Each named move below is a turn or a mirror, shown by a few rows before and after it. Which moves, in which order, take the first row of each later pair to the second? The first pair is answered.
mil:
| -.17 | -.08 | -.15 |  .02 |  .15 | -.02 |  .05 |  .08 |  .25 |  .36 |  ->  |  .01 | -.04 | -.22 |  .06 |  .15 |  .07 |  .03 |  .30 |  .16 |  .23 |
|  .13 |  .13 | -.28 | -.14 |  .27 |  .38 | -.08 |  .23 | -.23 | -.10 |  ->  | -.46 |  .09 | -.12 | -.23 |  .15 |  .07 |  .01 | -.35 | -.06 |  .18 |
| -.24 |  .02 | -.03 |  .02 |  .07 | -.08 |  .01 |  .03 | -.22 |  .04 |  ->  | -.13 |  .06 | -.07 |  .06 |  .06 | -.03 |  .02 |  .16 | -.30 | -.01 |
|  .14 | -.18 |  .06 |  .18 | -.08 |  .10 | -.15 |  .24 | -.09 | -.14 |  ->  | -.19 | -.20 |  .19 |  .08 | -.15 | -.11 | -.08 | -.17 |  .01 |  .08 |
Ribi:
|  .13 | -.08 |  .03 | -.22 |  .23 |  .11 |  .02 | -.15 | -.01 | -.11 |  ->  |  .12 | -.07 |  .02 | -.18 |  .25 |  .08 |  .03 | -.16 | -.01 | -.14 |
|  .03 |  .11 | -.06 | -.05 |  .00 |  .08 |  .08 |  .07 | -.23 | -.04 |  ->  |  .06 |  .10 | -.08 |  .01 |  .00 |  .09 |  .07 |  .08 | -.21 | -.04 |
|  .01 |  .00 | -.14 | -.09 |  .27 |  .13 |  .08 |  .00 |  .08 |  .12 |  ->  | -.15 | -.03 | -.06 | -.12 |  .26 |  .13 |  .11 | -.11 | -.04 |  .14 |
Bara:
|  .23 |  .06 |  .22 | -.27 | -.08 | -.02 | -.01 | -.38 | -.29 | -.30 |  ->  |  .42 | -.13 |  .30 | -.14 | -.07 |  .17 | -.18 | -.01 | -.08 | -.39 |
| -.19 | -.08 |  .09 | -.12 |  .16 |  .10 |  .02 | -.18 | -.20 |  .01 |  ->  |  .00 | -.21 |  .12 |  .04 | -.01 |  .15 | -.17 |  .17 |  .18 | -.03 |
|  .00 |  .23 | -.29 |  .16 | -.25 | -.24 |  .17 | -.03 |  .08 |  .13 |  ->  |  .08 |  .16 | -.33 | -.03 |  .21 |  .10 |  .19 |  .14 | -.28 |  .11 |
| -.08 |  .04 | -.03 |  .06 |  .00 |  .11 | -.01 |  .08 | -.14 | -.02 |  ->  | -.06 |  .07 | -.02 |  .13 | -.12 |  .01 | -.05 |  .09 | -.02 | -.03 |
par:
| -.10 | -.23 |  .16 | -.12 |  .27 |  .23 |  .06 | -.07 |  .07 |  .02 |  ->  | -.36 | -.01 |  .08 |  .13 | -.16 | -.13 |  .11 | -.19 |  .05 |  .06 |
| -.04 |  .21 | -.04 |  .02 | -.18 |  .00 |  .01 | -.01 | -.25 | -.13 |  ->  |  .07 |  .15 | -.12 | -.08 |  .06 |  .10 |  .02 |  .09 | -.25 | -.11 |
| -.25 | -.02 | -.01 |  .02 |  .04 | -.08 |  .03 |  .07 |  .37 |  .23 |  ->  | -.15 | -.10 |  .11 | -.07 |  .20 |  .08 |  .01 |  .08 |  .37 |  .18 |
| -.09 |  .05 |  .12 |  .13 | -.41 | -.17 | -.02 | -.28 | -.10 | -.19 |  ->  |  .14 |  .23 | -.39 |  .01 |  .11 | -.04 |  .19 |  .25 | -.10 |  .04 |
Then:
(2 to 3 moves a pair)
|  .20 |  .21 | -.23 |  .05 | -.04 |  .01 |  .07 |  .12 | -.17 | -.09 |  ->  | -.30 |  .03 |  .07 |  .05 | -.15 | -.11 |  .01 | -.21 | -.03 |  .06 |	Ribi Bara mil
|  .13 | -.15 | -.06 |  .02 |  .10 |  .11 | -.06 |  .06 |  .05 | -.10 |  ->  | -.02 |  .06 | -.26 |  .11 | -.01 | -.11 |  .05 | -.06 | -.09 |  .00 |	par par Bara
| -.06 | -.02 | -.06 |  .07 |  .08 |  .12 | -.09 |  .25 |  .01 |  .11 |  ->  | -.06 |  .18 | -.15 |  .07 | -.06 | -.14 |  .06 |  .00 | -.11 |  .06 |	Bara mil Bara
| -.05 |  .02 |  .06 |  .14 | -.14 | -.19 | -.04 |  .10 |  .33 |  .05 |  ->  | -.17 |  .20 | -.05 | -.08 |  .07 | -.18 |  .16 | -.21 | -.16 |  .05 |	mil Bara
| -.07 |  .09 | -.03 |  .15 | -.20 | -.13 | -.06 |  .04 |  .19 |  .02 |  ->  | -.20 |  .13 | -.02 | -.04 |  .05 | -.04 |  .05 | -.20 | -.19 | -.01 |	Bara par par
| -.30 | -.03 | -.01 |  .11 |  .21 |  .19 | -.08 |  .28 | -.19 |  .21 |  ->  | -.03 | -.12 |  .16 |  .23 | -.12 |  .05 | -.23 |  .32 |  .28 |  .10 |	par Bara Ribi
| -.19 |  .05 | -.13 | -.07 |  .10 | -.04 |  .08 | -.06 |  .00 |  .21 |  ->  | -.20 | -.05 | -.04 |  .00 |  .04 | -.04 | -.01 |  .00 |  .18 |  .23 |	Bara mil Bara
| -.14 |  .12 | -.16 |  .13 | -.25 | -.21 |  .06 | -.30 |  .18 |  .08 |  ->  |  .35 | -.07 | -.19 | -.08 |  .23 |  .10 |  .04 | -.03 |  .34 |  .01 |	Ribi par
| -.20 |  .09 | -.05 | -.17 |  .10 | -.17 |  .12 | -.17 |  .13 |  .29 |  ->  |  .23 |  .01 | -.08 | -.18 |  .33 |  .13 |  .08 |  .19 | -.01 |  .05 |	par mil
| -.22 |  .02 |  .17 |  .15 | -.07 |  .01 | -.03 | -.11 | -.05 |  .15 |  ->  | -.05 | -.08 |  .30 |  .15 | -.06 |  .10 | -.10 | -.05 |  .13 |  .10 |	par par Bara
| -.01 | -.02 | -.08 |  .23 | -.22 | -.03 | -.03 |  .30 | -.08 | -.08 |  ->  | -.33 | -.16 |  .17 | -.02 | -.03 | -.08 |  .05 | -.18 |  .11 |  .15 |	par mil
| -.22 | -.14 |  .20 | -.16 |  .15 |  .07 | -.01 | -.27 | -.08 |  .09 |  ->  |  .09 |  .10 | -.18 |  .07 |  .06 |  .10 |  .00 |  .32 | -.23 | -.01 |	par mil
